In the rows, zero is written as 128.
Rotation paths and how fast each direction turns (degrees per step):
Each turn is a multiple of 5 degrees from 10 to 175, or 0.
Each row of a path follows its step; steps can be skipped.
Path 1:
step 1: 102  126  121  134  156  147  103  135  153  166  181  117  191  104  121  137  155  153  118  99  130  105  161  141  162  147  123  156  189  120  116  71  161
step 2: 114  145  187  107  114  109  66  101  181  141  130  139  126  140  174  99  109  94  144  119  124  88  136  124  153  129  102  128  154  61  94  113  127
step 3: 140  116  158  135  114  105  143  99  105  99  142  158  119  83  150  56  159  119  120  112  151  83  92  105  85  162  87  143  110  117  125  80  121
step 4: 93  181  82  115  89  132  102  110  141  120  114  107  134  133  110  110  173  118  123  90  162  117  81  130  130  112  150  120  72  136  155  58  133
step 5: 144  88  134  136  125  173  103  128  145  93  151  154  154  126  122  146  156  139  137  76  143  112  161  182  190  136  165  138  135  132  141  66  148
step 7: 117  96  128  171  128  78  109  102  128  134  152  168  143  118  149  115  153  114  162  117  163  73  105  89  97  117  117  141  137  53  99  107  101
step 8: 126  168  103  156  123  124  121  146  130  156  151  118  131  156  176  61  153  116  106  108  142  123  106  134  105  155  108  117  101  103  177  47  126
step 9: 125  117  127  112  77  168  71  142  142  84  131  162  144  143  117  97  132  86  153  75  137  143  156  109  154  106  124  138  106  168  139  66  135
step 10: 103  90  181  116  142  151  123  73  125  114  154  87  137  132  120  160  157  146  172  101  115  65  140  129  144  130  106  129  126  156  164  82  167
step 11: 110  112  154  125  124  116  91  120  142  140  125  129  163  154  119  142  181  143  122  147  189  61  98  117  148  88  119  121  175  88  130  114  75
Speeds:
121  126  125  127  129  126  143  131  113  143  127  119  123  126  124  121  134  144  117  128  109  114  142  137  121  143  118  125  131  131  135  116  139
160
127  123  114  117  132  128  120  113  118  134  121  133  120  136  140  116  115  115  128  130  130  130  121  134  121  141  125  146  117  145  123  119  119
70
130  121  126  139  114  119  136  121  136  130  129  112  121  134  130  123  122  143  128  142  128  141  126  131  149  121  131  146  131  118  130  113  121
115
110  119  137  127  128  148  131  127  143  115  123  134  129  131  137  124  104  123  121  121  111  129  141  123  136  131  129  130  135  126  129  128  138
95
122  124  128  124  129  115  142  129  148  123  123  134  118  125  137  133  135  121  147  138  124  127  126  137  124  127  123  112  145  145  119  116  124
90
131  126  107  118  139  131  121  121  133  126  132  126  138  140  135  138  121  134  112  136  138  129  129  134  128  135  134  104  136  113  131  116  125
110
Path 2:
step 0: 124  140  130  103  161  160  144  152  143  72  177  87  145  132  133  148  137  167  95  157  125  135  161  115  132  107  117  122  131  121  157  117  113
step 1: 135  129  124  154  152  138  122  109  99  161  97  122  116  108  169  134  131  193  149  88  109  127  136  147  149  133  154  136  139  160  122  164  160
step 2: 120  130  127  125  119  101  103  176  143  83  115  86  150  120  101  67  145  129  143  138  154  156  149  109  150  138  112  124  101  149  121  111  147
step 3: 129  105  125  138  157  137  147  128  100  122  167  103  83  116  125  115  123  133  79  101  101  99  94  109  144  88  118  146  139  98  123  159  152
step 4: 108  130  163  123  131  126  103  158  118  127  140  129  162  160  155  136  114  189  186  130  113  166  126  123  145  105  94  119  125  135  138  139  96
step 5: 111  175  133  107  139  102  151  130  122  112  129  106  111  109  152  80  123  159  76  123  119  120  167  139  121  168  141  159  157  140  112  135  149
step 6: 151  100  110  120  147  121  125  135  124  120  152  110  131  119  110  114  139  156  154  120  144  151  109  128  144  127  123  49  113  121  148  177  174
step 8: 154  126  120  118  138  149  94  162  127  132  105  121  143  71  159  107  78  170  112  138  90  116  137  138  155  104  94  113  143  123  125  135  141
step 9: 108  112  147  152  77  116  148  141  102  95  173  79  145  146  135  96  127  150  147  96  136  136  143  129  118  136  161  147  117  161  138  157  143
step 10: 117  134  106  95  169  111  124  124  72  117  110  137  98  137  102  87  166  168  112  149  123  134  108  127  179  112  111  117  141  109  127  123  126
Speeds:
128  142  140  115  138  128  118  113  118  126  115  124  113  139  126  140  123  128  149  130  121  136  122  133  145  126  134  136  126  137  124  122  125
120
132  107  132  130  139  105  146  114  122  132  126  121  134  123  104  122  124  127  132  133  129  128  129  130  134  138  124  130  117  125  126  122  133
95
129  130  126  139  127  133  146  118  128  120  133  120  125  135  133  133  126  119  115  112  124  132  125  126  125  139  126  138  129  148  102  139  119
170
104  131  124  117  127  132  138  139  122  126  117  120  137  124  126  125  138  118  127  150  130  144  127  113  123  132  133  144  130  130  129  130  122
145
129  119  138  121  136  129  133  134  126  102  122  140  108  118  136  123  132  117  123  131  129  122  148  129  137  134  122  123  134  122  124  120  118
140
118  115  139  118  130  144  133  140  132  132  146  133  130  123  131  132  106  133  134  135  127  120  114  132  125  128  125  136  128  131  114  110  133
85
118  126  130  129  132  120  127  127  117  119  122  132  134  126  140  139  128  120  127  104  131  121  119  132  122  139  129  148  135  117  143  126  147
175
118  137  134  136  124  126  127  133  134  133  136  129  123  111  120  126  145  133  135  122  143  116  120  135  146  123  116  146  121  126  125  137  114
45
Path 3:
step 0: 146  79  108  118  133  141  131  91  155  136  144  195  142  127  132  99  119  108  186  181  100  87  112  129  151  92  180  130  126  136  133  135  157
step 1: 122  86  112  118  150  128  122  132  122  155  125  130  107  86  46  114  167  111  177  137  133  124  169  116  164  104  82  105  182  120  114  114  131
step 3: 98  96  96  124  129  116  135  117  128  113  66  144  125  155  160  77  136  152  122  108  194  152  108  130  141  127  189  156  137  178  108  123  142
step 4: 96  101  108  211  161  100  129  81  129  133  112  110  129  129  134  109  121  117  112  124  76  144  86  123  136  92  139  113  183  129  133  90  154
step 6: 112  128  122  79  162  122  103  178  142  121  147  125  110  117  105  123  170  134  198  101  132  161  142  119  151  120  147  105  136  149  52  103  97
step 7: 117  81  154  93  129  129  117  109  133  69  135  87  153  118  143  112  165  108  107  120  122  110  126  178  68  131  147  111  176  151  78  122  142
step 8: 106  86  89  101  123  111  149  123  117  118  56  160  148  141  143  155  133  153  107  189  136  128  113  127  124  98  166  111  166  140  126  178  167
step 9: 124  97  56  184  176  142  140  135  144  113  127  148  118  136  80  128  133  133  145  135  80  130  163  95  124  84  167  89  135  133  162  105  124
step 10: 147  126  143  99  161  175  120  82  148  120  136  100  92  58  105  49  146  155  142  148  125  108  147  131  155  114  151  105  119  126  143  117  117
step 11: 106  135  161  77  150  117  142  142  94  121  90  108  138  99  151  103  177  139  155  107  181  185  132  84  133  97  126  121  165  110  112  97  141
Speeds:
131  140  135  121  128  130  133  130  124  131  140  121  126  116  135  121  119  115  155  130  123  117  122  116  138  121  135  126  129  110  128  115  137
70
107  124  123  136  140  128  137  140  116  143  123  127  121  131  129  132  136  134  135  134  145  122  117  116  136  136  122  120  133  120  116  137  115
145
128  141  143  132  142  125  133  120  115  143  114  124  119  134  140  122  117  125  125  117  124  134  127  135  132  113  122  133  122  145  124  115  118
45
120  130  111  142  126  120  118  137  114  121  125  117  121  117  108  132  132  113  131  117  123  118  124  135  119  132  125  130  130  134  132  109  126
135
131  137  130  137  126  139  136  124  129  138  135  150  110  125  117  138  132  132  130  116  116  122  124  127  132  127  127  112  136  140  134  137  146
85
130  130  118  118  118  107  137  137  132  128  132  125  105  129  119  130  122  138  124  135  131  147  130  121  135  117  122  140  135  129  119  123  139
145
Path 4:
step 0: 179  150  144  124  85  159  101  147  102  152  109  114  91  120  174  129  134  90  127  106  126  160  100  117  126  180  128  128  120  121  136  164  136
step 1: 165  131  109  140  115  157  98  128  111  124  139  82  142  157  169  131  126  142  137  116  95  99  125  107  127  83  156  141  122  104  154  192  114
step 2: 113  133  111  159  165  141  162  150  120  102  148  139  169  173  157  115  115  125  133  166  140  129  115  125  104  162  144  145  143  113  159  192  152
step 5: 153  152  96  111  130  102  111  127  71  123  162  100  132  134  161  109  93  145  137  137  110  169  106  89  102  157  162  124  132  108  168  125  123
step 6: 177  102  110  134  157  163  120  115  98  109  153  137  127  158  122  101  131  84  153  102  112  114  92  109  118  150  148  102  174  105  115  160  145
step 7: 144  150  87  123  162  138  120  161  147  109  120  102  135  148  136  154  182  103  87  110  143  104  126  107  126  145  133  139  120  75  129  159  171
step 8: 115  159  123  154  103  114  113  172  92  117  112  94  132  139  135  124  124  132  79  178  104  125  74  122  123  141  156  116  106  136  110  152  170
step 9: 170  136  162  131  131  151  154  131  85  155  121  106  78  178  137  137  95  139  103  116  94  138  94  116  117  168  118  137  128  133  139  166  114
step 10: 157  127  91  136  113  121  155  103  143  144  164  76  120  160  140  123  111  135  138  110  125  120  144  95  134  136  174  165  145  87  105  183  130
step 11: 117  159  117  122  120  162  135  126  135  118  154  121  164  134  139  119  106  75  119  137  179  135  86  130  86  151  183  130  120  105  138  160  154
Speeds:
120  120  125  135  122  131  124  120  132  131  110  126  134  153  135  137  136  126  118  150  121  134  130  131  138  124  116  113  135  119  135  133  126
60
145  129  137  131  114  129  122  132  123  131  126  127  113  125  130  137  118  141  126  132  116  134  149  117  115  124  133  113  130  143  140  128  135
85
141  111  141  133  133  137  108  115  128  145  133  125  131  126  117  129  136  130  118  129  133  128  107  140  115  126  131  130  131  136  133  127  126
130
124  115  148  131  122  126  128  123  135  117  119  125  131  125  127  111  116  125  128  113  123  120  123  125  131  145  127  107  113  119  138  129  129
125
115  118  135  116  136  132  142  123  131  131  135  128  123  129  143  122  148  143  119  117  111  132  135  134  117  124  130  134  129  120  131  128  143
135
115  136  122  130  129  140  126  138  129  130  129  109  140  136  137  127  128  134  131  129  135  123  124  127  112  113  139  115  108  133  129  113  120
110
133  126  120  137  129  141  115  145  123  114  146  129  130  115  138  129  136  122  123  116  129  140  129  141  144  119  121  113  132  124  135  132  130
60
